Each row is where one point has got to under a steady rotation. How many ticks took it there?
The counts run from 0 to 423.
[128 102 130 115 146 107  45 117 138  99 129 108 193 114  97 102 156 154
 129 149 106 167 131 127 129 125 129 141 140 128 157 146 123 152 169 126
 120 154 118 126 156 145 147  94 111 199 100 168 136 127 128 103] : 247
[ 89 109 125 122 149 141  45 116 126  97  99 125 184 116  74  98 158 173
 130 154 100 153 154 155 134 145 135 139 136 114 135 134 128 152 155 132
 101 132 128 131 158 137 151 113 111 184  78 130 131 108 138 105] : 217
[108 109 143 131 125 153  72  83 151  89 110 118 183 114  91  79 152 172
 127 119 121 167 165 127 117 120 150 146 151 112 142 135 114 154 181 119
  93 100 119 126 139 139 151 123 140 170  90 148 113  97 139 106] : 133
[105  99 137 124 157 134  45 117 119  92 117 124 160 110  89  92 157 164
 131 157 106 167 136 135 142 138 136 141 129 106 164 134 136 140 162 140
 111 153 130 140 156 144 145 109 105 196  87 153 130 116 145  99] : 31
[128 105 143 147 115 146  65 114 140  96 106 127 180 118 102  73 157 166
 119 146 112 151 152 124 131 110 153 141 139 111 142 133 134 145 184 115
 114 108 123 137 161 149 168 120 134 188 114 161 109 103 156  90] : 156
[119 123 137 130 142 101  49 115 142 110 112 113 202 123  67 105 154 168
 120 149 115 146 150 138 119 117 134 136 144 127 152 149 131 155 164 117
 129 125 123 106 172 139 150  93 117 190 101 150 124 114 109 111] : 257
[121 128 128 123 149 126  51 105 142 125 103 122 187 118  83  97 166 151
 152 151 124 168 177 142 117 108 135 128 132 110 162 145 124 171 170 128
 106 117 119 112 171 139 154 114 110 178  96 148 100 118 121 118] : 281
[125 115 140 122 149 122  56  96 147  93 128 111 166 120  97  84 162 165
 136 132 137 190 154 120 128 131 133 143 147 118 177 147 120 145 177 140
 111 128 129 127 153 148 142 106 113 189  93 173 125 118 130 112] : 117
[118 104 163 122 166 126  54 101 116  95 130 123 158 105  96 111 155 149
 139 154  99 160 146 121 128 111 150 131 122  96 170 137 128 152 159 116
 134 159 136 131 155 147 151 107 110 201 110 151 125 114 139  74] : 376
[120 114 134 122 133 141  69  76 155  92  95 107 178 113 102  85 163 160
 133 129 115 183 177 127 106 119 142 153 132 113 151 137 124 162 174 132
  94 113 113 121 144 135 151 123 123 166  92 138 114 121 133 111] : 284
[124 113 145 134 139 121  68  97 149  87 105 103 165 127 110  80 158 168
 140 142 126 183 156 112 124 120 138 147 143 109 158 151 131 158 179 114
 119 117 120 132 163 139 160 113 111 177 121 171 120 117 136  97] : 287
[112 120 129 129 130 139  61  97 152 101  85 112 180 130  96  82 164 167
 140 144 125 173 172 134 120 126 133 140 142 115 136 145 129 174 168 119
 102 104 119 126 169 135 164 123 121 173 104 149 110 108 136 108] : 111
[104 101 141 111 143 127  62 109 131  95 112 110 201 124 101 121 162 156
 134 149  87 147 148 129 124 125 135 137 141 126 121 143 117 172 146  88
 115 149 128 134 159 138 162 108 130 191 115 143 132 104 132  75] : 231
[122 117 139 114 134 119  64  83 157  93 104  97 172 126 106 109 167 163
 131 143 115 180 164 115 114 123 127 144 137 129 136 154 123 177 156  99
 113 139 127 135 172 152 163 110 123 182 121 160 115 120 129  87] : 101
[116 122 132 121 142 105  55 101 145 109 115 111 203 116  62 102 150 171
 116 140 111 152 156 141 114 118 139 142 138 129 155 146 127 150 166 132
 121 129 122 105 162 143 140  94 120 182  83 145 127 121 105 125] : 258
[103 119 142 130 126 154  68  81 145  99 101 126 168 104  68  98 156 174
 105 144 102 142 175 139 118 128 148 145 122 120 128 129 135 143 158 134
 102 125 135 132 161 158 152 114 142 186  90 130 109 112 143 101] : 2
[109 112 156 118 135 147  71  74 141  98 109 120 168  96  78 119 159 156
 119 142  85 139 173 131 110 113 154 139 115 110 128 129 125 160 149 115
 107 148 134 134 156 160 151 114 143 191 105 127 112 106 141  75] : 360
[107 106 155 123 163 133  56  94 130  83 128 116 158 103  92  92 148 166
 125 145 103 170 143 124 126 129 149 145 124 102 166 139 133 129 169 139
 124 154 135 131 144 145 137 105 109 194  89 152 137 120 137  92] : 203
[120 110 138 125 145 142  45 110 121 106 114 139 153 103  94  88 163 151
 133 166 105 166 158 135 134 119 143 127 112  99 165 132 137 150 165 137
 107 150 130 138 163 160 147 112 111 198  99 154 109 118 154  93] : 10
[122 115 155 131 151 130  68  86 146  94 109 104 177 115 100  80 154 157
 145 124 116 175 164 117 113  97 155 147 140  98 174 139 122 157 183 116
 120 107 117 114 145 123 152 126 119 172 106 151 115 107 130  96] : 114
[109 108 146 109 158 113  56  98 133 106 128 113 208 109  64 122 146 161
 122 133  97 136 151 137 116 117 144 142 139 125 153 140 111 149 154 121
 117 147 126 106 143 144 132  98 129 191  82 137 135 111 112 107] : 63
[137 103 124 108 146 116  46 119 134 108 120 118 194 107 105 106 165 135
 144 158 100 170 144 132 124 111 132 137 124 119 159 137 121 167 171 126
 107 155 108 128 148 141 145 104 109 189  97 158 125 128 134  99] : 75
[113 120 158 145 129 129  61 106 139 104 123 128 177 111  61  92 143 181
 102 146 109 133 156 133 132 110 152 142 134 113 153 142 141 129 168 131
 125 120 139 120 168 153 147 103 137 199 100 155 115 103 130 104] : 343
[119  97 150 115 168 125  45 114 117  93 134 120 187 109 100 108 151 141
 148 143  96 158 136 129 128 114 145 136 135 105 169 133 113 157 167 119
 119 159 122 127 138 133 145 109 110 193  93 150 133 114 136  87] : 225
[123 107 143 130 142 132  49 106 132  96 127 128 150 102  89  93 153 162
 115 158 114 163 145 124 137 125 142 140 120 110 165 139 143 129 168 148
 121 154 135 137 165 163 141 102 115 200  97 162 123 122 146  96] : 182
[120 132 155 120 158 107  62 100 143 117 123 113 181 121  81 115 158 155
 147 142 118 158 171 125 118 103 139 130 140 115 162 156 117 171 158 104
 126 125 133 104 171 137 154 106 118 187 116 154 108 107 111  95] : 105
[121 104 153 118 126 149  81  81 151  99 130 119 181 108 104 110 159 153
 129 120 109 160 167 117 110 111 152 146 145 124 135 136 104 163 165 104
  94 136 139 135 141 158 152 117 156 187 110 156 108  94 147  81] : 144
[132 100 154 140 130 136  71  94 140  89 129 119 171 105  93  73 145 167
 107 125 111 154 148 112 127 106 160 151 134 106 165 133 131 125 187 129
 116 119 128 128 136 151 142 106 139 190  98 163 121 113 143 100] : 158
[125 119 116 123 134 127  53 110 146 110  92 115 205 117  89  98 173 145
 138 154 105 165 163 142 112 107 133 137 129 122 141 135 128 179 169 124
 103 123 104 121 159 136 159 115 113 177  97 136 112 123 129 108] : 261
[127 112 135 133 136 145  52 119 129 124 115 148 179 101  73  93 160 147
 129 156 105 139 167 140 128  99 150 124 118 101 156 124 132 149 171 138
 106 128 126 127 156 153 146 116 131 191  88 140 101 107 150 102] : 346
[115 127 152 123 154 112  65  83 149 112 118 111 185 115  67 105 155 166
 133 128 119 160 174 130 109 106 144 139 135 113 167 146 119 151 170 130
 119 116 127  98 153 138 140 108 121 179  88 143 113 113 104 119] : 279
